8; -5; 8; -14; -6; -1; 8; -6; -9; -14
9; -8; 10; -11; -5; -1; 8; -8; -7; -16
12; -7; 10; -13; -7; -2; 7; -9; -8; -10
-10; -6; -29; 4; 15; 11; 6; -12; -3; -5
|
-14; 8; -5; 8; -14; -6; -1; 8; -6; -9
-16; 9; -8; 10; -11; -5; -1; 8; -8; -7
-10; 12; -7; 10; -13; -7; -2; 7; -9; -8
-5; -10; -6; -29; 4; 15; 11; 6; -12; -3

-9; -7; -36; -15; -7; -24; 2; -11
26; 26; -20; 4; 6; -4; -36; -28
-9; -11; 30; -8; -11; -7; 36; 26
|
-11; -9; -7; -36; -15; -7; -24; 2
-28; 26; 26; -20; 4; 6; -4; -36
26; -9; -11; 30; -8; -11; -7; 36

8; 5; -34; 30; -23; -37; -21; -21; -40; -36; -4; -8; -7; -33; -39
19; 14; -26; 27; -4; -38; -22; -15; -38; -38; -6; -8; 10; -24; -39
-21; -21; -39; -6; -31; 10; -25; -27; -9; 10; -23; -21; -25; -30; 4
-30; -31; -37; -40; -33; 14; -35; -32; 7; 14; -39; -33; -30; -25; 10
-40; -40; -39; -30; -40; -36; -39; -38; -12; -36; -38; -36; -40; -33; -37
30; 31; 39; 36; 34; -11; 35; 32; -2; -11; 38; 30; 32; 27; -9
|
-39; 8; 5; -34; 30; -23; -37; -21; -21; -40; -36; -4; -8; -7; -33
-39; 19; 14; -26; 27; -4; -38; -22; -15; -38; -38; -6; -8; 10; -24
4; -21; -21; -39; -6; -31; 10; -25; -27; -9; 10; -23; -21; -25; -30
10; -30; -31; -37; -40; -33; 14; -35; -32; 7; 14; -39; -33; -30; -25
-37; -40; -40; -39; -30; -40; -36; -39; -38; -12; -36; -38; -36; -40; -33
-9; 30; 31; 39; 36; 34; -11; 35; 32; -2; -11; 38; 30; 32; 27

-24; -7; 29; 20; -14; 11; 22; -19; -31; 3; 11
28; -6; -8; 21; 6; -28; -21; 13; -13; -18; 17
-31; -3; 13; -16; -12; 29; 24; -14; 5; 18; -16
-31; 4; 11; -16; -9; 29; 22; -15; 6; 18; -17
|
11; -24; -7; 29; 20; -14; 11; 22; -19; -31; 3
17; 28; -6; -8; 21; 6; -28; -21; 13; -13; -18
-16; -31; -3; 13; -16; -12; 29; 24; -14; 5; 18
-17; -31; 4; 11; -16; -9; 29; 22; -15; 6; 18

-18; -6
-21; 2
-7; -10
3; 31
15; -19
6; 27
-7; 7
29; 10
|
-6; -18
2; -21
-10; -7
31; 3
-19; 15
27; 6
7; -7
10; 29

13; -1; 15; -5; 16; 27; -3; 13; -5; 8; -22; -10
9; 5; -12; 4; -8; -6; -19; 13; -2; -1; -13; -3
-28; 14; 20; -24; 8; -2; -18; 23; 12; -13; 18; 12
5; -10; -5; -9; -8; 39; 8; 1; 12; -5; -6; -4
|
-10; 13; -1; 15; -5; 16; 27; -3; 13; -5; 8; -22
-3; 9; 5; -12; 4; -8; -6; -19; 13; -2; -1; -13
12; -28; 14; 20; -24; 8; -2; -18; 23; 12; -13; 18
-4; 5; -10; -5; -9; -8; 39; 8; 1; 12; -5; -6

-30; -22; -5; -15; -22; -3; -26; -5; -24; -16; -19; -11; -6
4; -28; -27; 3; 4; -9; 2; -18; 3; -28; -39; -30; -19
|
-6; -30; -22; -5; -15; -22; -3; -26; -5; -24; -16; -19; -11
-19; 4; -28; -27; 3; 4; -9; 2; -18; 3; -28; -39; -30
